In the data rows, the value 500 means zero.
Here are some points, one per row:
484:459:606:571:467:477:580:561:448:490:495:564:704:360:553:397:608:489:524:510:349:620:441:517:500:456:330:535:400:514:724:506:543:792:436:384:538:563:578:519:479:554:423:544:478:399:413:468
469:545:301:468:536:570:495:389:336:413:544:538:572:427:450:539:702:379:618:470:481:526:397:437:589:461:614:495:722:552:611:541:421:407:429:478:383:471:476:549:413:521:459:447:585:390:562:474
488:421:448:477:542:523:435:477:542:422:637:678:404:355:415:602:395:457:445:507:599:526:575:485:630:593:450:450:497:522:516:455:496:560:372:449:404:430:403:320:518:575:546:579:542:465:323:714
525:555:509:591:396:517:373:478:478:464:425:392:379:474:478:399:378:445:400:374:445:578:592:503:521:495:561:667:628:575:525:707:614:577:544:416:496:534:306:581:546:609:446:614:630:623:468:411
399:452:430:541:475:477:548:496:484:552:409:522:561:683:544:438:438:496:388:330:547:467:570:496:588:500:205:319:534:544:506:623:471:530:414:573:497:350:507:529:497:526:588:443:596:362:559:459
552:594:549:501:457:502:585:475:491:429:453:587:472:427:490:527:480:810:511:490:532:484:432:458:598:482:560:426:490:485:540:594:379:464:756:468:562:722:542:482:609:541:628:580:693:374:546:621
466:726:588:556:460:382:457:479:492:503:421:544:414:592:522:595:625:420:574:432:502:410:538:576:431:418:505:514:523:567:409:403:543:539:406:278:543:481:522:461:453:284:661:646:586:440:555:537
436:638:439:609:594:490:534:441:579:526:535:531:512:475:329:389:316:394:532:546:505:540:499:594:501:568:416:585:591:438:361:528:307:594:442:518:443:746:682:529:559:387:530:409:453:515:467:423
478:549:459:418:425:498:493:617:499:446:544:574:538:401:523:487:389:597:536:471:493:410:272:431:495:559:497:589:497:640:367:481:602:429:370:589:520:501:446:697:519:496:551:643:340:338:497:386
556:359:519:502:635:500:417:403:388:578:549:654:182:463:596:412:480:537:557:548:438:417:468:364:415:562:452:490:504:483:551:549:518:488:449:359:605:544:542:575:381:499:475:351:538:546:564:464
483:615:484:476:532:492:605:458:455:426:566:505:512:548:545:530:495:537:517:474:711:493:563:360:572:399:547:384:306:653:394:545:607:490:430:441:499:636:493:439:453:466:286:402:505:553:350:364
434:407:479:586:554:531:607:544:508:455:414:410:489:301:480:501:551:449:530:304:530:502:548:568:456:412:761:421:502:530:384:583:495:644:520:504:565:430:562:609:538:486:500:412:358:534:496:634
479:469:784:512:425:786:548:580:499:439:466:459:386:587:302:498:657:384:529:522:487:472:563:333:557:527:450:504:507:450:492:541:468:364:440:484:453:549:616:459:617:621:530:591:401:520:534:412
649:550:488:979:488:489:484:555:466:530:451:581:579:426:554:499:543:481:360:610:499:506:520:384:489:529:539:447:490:382:403:459:444:417:478:597:563:478:370:470:383:506:524:516:463:471:505:471
457:487:547:484:536:954:452:536:469:494:523:449:500:457:548:485:438:498:431:488:475:355:523:575:542:448:485:531:477:490:544:417:543:554:568:574:590:454:529:502:385:277:533:493:562:472:385:560
497:543:491:557:529:492:444:458:453:612:465:444:636:571:413:489:401:514:766:473:599:589:462:512:760:514:550:496:415:517:721:426:510:468:452:501:746:470:468:561:434:576:715:486:421:699:504:544
366:668:438:466:453:393:538:419:385:523:529:516:478:524:333:514:541:473:444:615:313:253:492:544:604:500:503:531:452:331:488:500:675:551:601:519:522:396:458:520:582:580:478:325:466:446:444:510
463:574:747:431:373:464:429:507:487:624:563:447:626:467:472:477:398:463:472:544:631:563:563:409:518:595:644:489:576:477:540:431:525:523:554:487:501:443:512:451:415:416:316:420:593:361:636:447
396:452:437:517:517:523:483:545:507:518:628:481:490:718:411:477:705:843:446:589:547:527:628:560:472:725:616:450:552:458:526:520:448:679:471:481:409:493:460:665:454:441:467:608:411:564:484:474
501:480:557:535:542:500:537:455:574:599:466:353:255:475:467:486:394:579:565:513:497:544:431:576:457:470:585:346:532:555:447:431:527:562:498:558:510:371:560:432:452:684:540:497:469:275:481:371
429:423:480:528:421:515:730:487:573:296:452:402:510:583:505:541:433:550:475:510:387:707:449:495:446:610:502:540:574:455:488:456:761:416:426:444:533:569:484:399:435:475:527:377:496:497:572:673
633:520:441:470:479:469:838:564:534:547:400:612:403:449:386:388:451:498:528:524:695:435:557:463:444:391:453:584:491:482:670:419:510:521:556:489:327:380:430:537:472:414:488:517:450:556:597:508
453:508:496:612:389:525:467:501:715:474:568:733:497:582:675:534:625:477:454:544:674:421:464:680:532:523:559:687:553:686:523:502:567:527:571:608:535:472:727:500:505:712:483:413:557:616:587:524
470:551:588:457:633:410:496:518:297:406:522:495:476:441:607:511:605:481:426:402:614:590:479:445:503:644:404:510:517:465:482:563:499:481:705:582:537:389:529:428:661:403:566:453:379:549:496:461
558:357:466:468:516:523:653:374:448:790:466:502:565:558:486:882:466:487:385:402:473:535:536:424:512:488:476:710:531:519:441:418:417:523:525:464:582:561:483:607:528:529:444:505:449:449:488:500
487:448:574:496:688:440:476:412:400:557:438:458:570:328:373:463:571:631:444:561:520:565:630:662:445:526:434:561:460:603:463:425:661:329:397:574:491:492:577:561:608:488:509:549:735:554:540:470
646:457:645:447:602:438:554:416:541:356:569:647:528:650:528:389:473:520:465:505:397:566:490:615:624:334:608:581:460:395:408:508:416:454:422:482:626:362:452:495:561:494:391:529:469:447:489:484
470:469:623:386:596:464:516:496:448:496:456:707:538:591:491:507:408:448:436:461:425:514:377:488:453:462:572:343:731:494:525:437:601:564:566:638:475:587:477:466:439:446:520:595:478:684:429:455
340:488:459:491:381:490:442:505:476:412:551:519:500:411:598:548:358:500:531:558:541:499:627:579:472:490:366:466:585:411:491:474:438:344:586:245:603:443:538:589:511:512:403:567:312:517:531:488
377:537:451:484:341:578:411:523:510:578:550:601:374:489:481:607:531:501:578:555:435:854:419:434:482:343:448:474:341:438:381:477:464:574:533:611:420:396:459:606:558:432:512:453:604:601:537:502
696:507:501:528:476:510:606:509:513:386:616:332:553:480:532:719:445:537:559:565:475:431:389:547:433:564:455:545:498:489:542:569:442:561:508:419:457:362:501:442:485:469:637:451:599:657:419:255
407:514:390:389:545:503:557:627:479:492:255:518:427:453:612:566:525:404:434:564:440:542:514:709:615:596:552:426:401:448:512:401:421:429:527:487:453:588:451:453:405:578:432:559:528:523:500:313
598:487:436:534:634:492:245:663:573:445:352:455:485:560:553:611:468:592:515:502:618:517:443:447:545:414:520:539:575:340:603:449:615:544:397:463:416:531:545:497:698:437:442:371:456:426:523:471
567:295:524:441:412:357:364:609:493:318:501:528:556:492:215:588:533:425:548:492:546:381:556:527:388:451:439:394:467:500:427:438:465:586:553:537:593:593:410:529:431:571:517:433:548:523:589:465
486:455:376:510:605:523:511:443:468:510:638:396:549:531:533:525:423:379:449:535:562:419:396:475:490:486:533:444:368:330:487:618:610:575:503:530:496:543:618:470:528:543:434:806:580:539:803:565
488:559:460:355:428:513:467:454:501:478:416:509:560:514:524:519:425:456:251:687:451:499:576:420:303:426:661:411:427:612:660:622:392:474:363:513:585:489:552:517:577:496:668:446:459:505:479:527
233:323:595:542:549:490:547:574:596:502:491:503:578:497:594:446:440:539:630:484:432:335:471:467:501:506:561:571:444:509:506:541:321:426:450:518:463:485:296:448:587:418:469:425:640:517:550:473
468:626:458:452:702:491:447:378:932:464:504:488:529:425:474:536:609:446:507:461:390:521:586:334:486:564:431:477:464:560:573:484:529:497:629:509:552:485:391:497:478:474:498:552:420:468:562:432
611:541:524:441:396:477:474:398:527:441:417:359:347:502:479:502:581:488:476:527:583:483:369:648:511:551:358:529:467:514:572:593:393:489:438:674:630:557:375:542:432:367:295:486:438:477:509:640
489:462:643:606:488:357:432:381:431:387:542:366:456:514:623:579:425:510:493:489:371:437:561:479:575:402:483:468:425:593:603:397:449:446:528:598:177:552:587:637:428:509:500:510:400:516:497:598
494:688:533:479:752:474:529:861:413:572:683:389:468:630:506:514:497:447:495:587:455:564:526:524:411:457:434:579:564:668:494:543:424:471:553:501:528:531:420:487:460:646:472:471:508:473:526:701
425:462:383:512:418:482:392:435:381:557:423:471:507:478:450:454:494:630:545:520:422:440:491:444:475:450:477:625:511:650:467:474:434:575:496:569:499:469:511:78:528:478:419:560:335:576:570:498
602:510:596:385:482:598:437:415:487:581:433:483:604:493:597:368:535:446:422:504:546:472:368:542:540:622:489:460:423:542:294:451:468:583:507:280:303:516:338:530:525:588:599:394:434:559:583:606
707:579:427:408:413:494:459:649:532:566:600:568:487:443:493:493:486:564:469:231:279:490:623:556:560:580:561:479:402:449:513:525:490:429:416:538:464:524:615:429:447:453:509:421:486:544:603:481
688:424:463:436:429:502:554:494:493:589:487:516:538:530:713:492:524:395:812:715:450:490:762:522:550:577:510:438:615:529:420:617:628:566:551:647:495:581:466:505:651:442:542:554:491:419:458:531
494:555:492:455:452:562:528:405:542:571:661:412:540:425:616:431:593:574:482:424:572:470:508:572:343:312:409:438:619:332:519:374:496:430:401:569:507:620:369:448:563:642:566:458:478:556:488:460
525:485:477:358:530:468:460:504:559:463:347:424:616:481:508:437:527:614:522:563:505:493:523:365:545:393:411:584:586:400:296:587:449:485:526:483:473:401:657:505:249:569:517:511:571:546:403:565
547:581:471:548:519:598:417:424:466:492:395:606:614:616:455:512:426:488:691:378:497:490:474:547:151:613:524:479:384:433:538:514:486:391:560:510:421:419:525:511:511:595:346:531:533:451:355:581
572:436:286:491:439:499:512:499:449:369:555:403:479:610:535:245:501:429:446:472:482:547:526:377:477:524:521:524:475:564:471:220:434:504:577:478:577:478:562:534:582:478:513:520:592:464:473:466
424:470:537:454:416:276:528:561:568:604:493:404:413:451:568:458:574:382:491:436:544:443:426:368:482:613:574:557:501:356:536:464:452:495:408:556:546:492:589:515:515:511:508:569:600:562:268:591
475:326:453:483:489:461:413:491:504:563:580:499:498:564:462:432:562:426:450:487:608:588:462:600:457:429:554:650:376:452:545:632:583:387:617:465:407:604:470:410:379:423:695:491:406:282:398:422
562:414:452:580:441:460:490:557:612:695:558:465:546:498:405:460:548:489:446:543:432:484:343:565:555:445:452:259:572:619:502:569:546:293:573:362:480:468:564:480:579:365:384:520:483:600:406:548
These points spread out most along one direction. Take the direction at right angles to it along which they spread out most. Go by this last direction. For each point below, how far along it does it lie, from 0 to 99? 50 is the average, and the first point above lies past it. One standard deviation of the points above along it is 16.
552:594:549:501:457:502:585:475:491:429:453:587:472:427:490:527:480:810:511:490:532:484:432:458:598:482:560:426:490:485:540:594:379:464:756:468:562:722:542:482:609:541:628:580:693:374:546:621 48
434:407:479:586:554:531:607:544:508:455:414:410:489:301:480:501:551:449:530:304:530:502:548:568:456:412:761:421:502:530:384:583:495:644:520:504:565:430:562:609:538:486:500:412:358:534:496:634 62
497:543:491:557:529:492:444:458:453:612:465:444:636:571:413:489:401:514:766:473:599:589:462:512:760:514:550:496:415:517:721:426:510:468:452:501:746:470:468:561:434:576:715:486:421:699:504:544 99
572:436:286:491:439:499:512:499:449:369:555:403:479:610:535:245:501:429:446:472:482:547:526:377:477:524:521:524:475:564:471:220:434:504:577:478:577:478:562:534:582:478:513:520:592:464:473:466 43
478:549:459:418:425:498:493:617:499:446:544:574:538:401:523:487:389:597:536:471:493:410:272:431:495:559:497:589:497:640:367:481:602:429:370:589:520:501:446:697:519:496:551:643:340:338:497:386 49
469:545:301:468:536:570:495:389:336:413:544:538:572:427:450:539:702:379:618:470:481:526:397:437:589:461:614:495:722:552:611:541:421:407:429:478:383:471:476:549:413:521:459:447:585:390:562:474 57
488:421:448:477:542:523:435:477:542:422:637:678:404:355:415:602:395:457:445:507:599:526:575:485:630:593:450:450:497:522:516:455:496:560:372:449:404:430:403:320:518:575:546:579:542:465:323:714 48
470:551:588:457:633:410:496:518:297:406:522:495:476:441:607:511:605:481:426:402:614:590:479:445:503:644:404:510:517:465:482:563:499:481:705:582:537:389:529:428:661:403:566:453:379:549:496:461 35
547:581:471:548:519:598:417:424:466:492:395:606:614:616:455:512:426:488:691:378:497:490:474:547:151:613:524:479:384:433:538:514:486:391:560:510:421:419:525:511:511:595:346:531:533:451:355:581 42
494:688:533:479:752:474:529:861:413:572:683:389:468:630:506:514:497:447:495:587:455:564:526:524:411:457:434:579:564:668:494:543:424:471:553:501:528:531:420:487:460:646:472:471:508:473:526:701 15
466:726:588:556:460:382:457:479:492:503:421:544:414:592:522:595:625:420:574:432:502:410:538:576:431:418:505:514:523:567:409:403:543:539:406:278:543:481:522:461:453:284:661:646:586:440:555:537 48
489:462:643:606:488:357:432:381:431:387:542:366:456:514:623:579:425:510:493:489:371:437:561:479:575:402:483:468:425:593:603:397:449:446:528:598:177:552:587:637:428:509:500:510:400:516:497:598 45
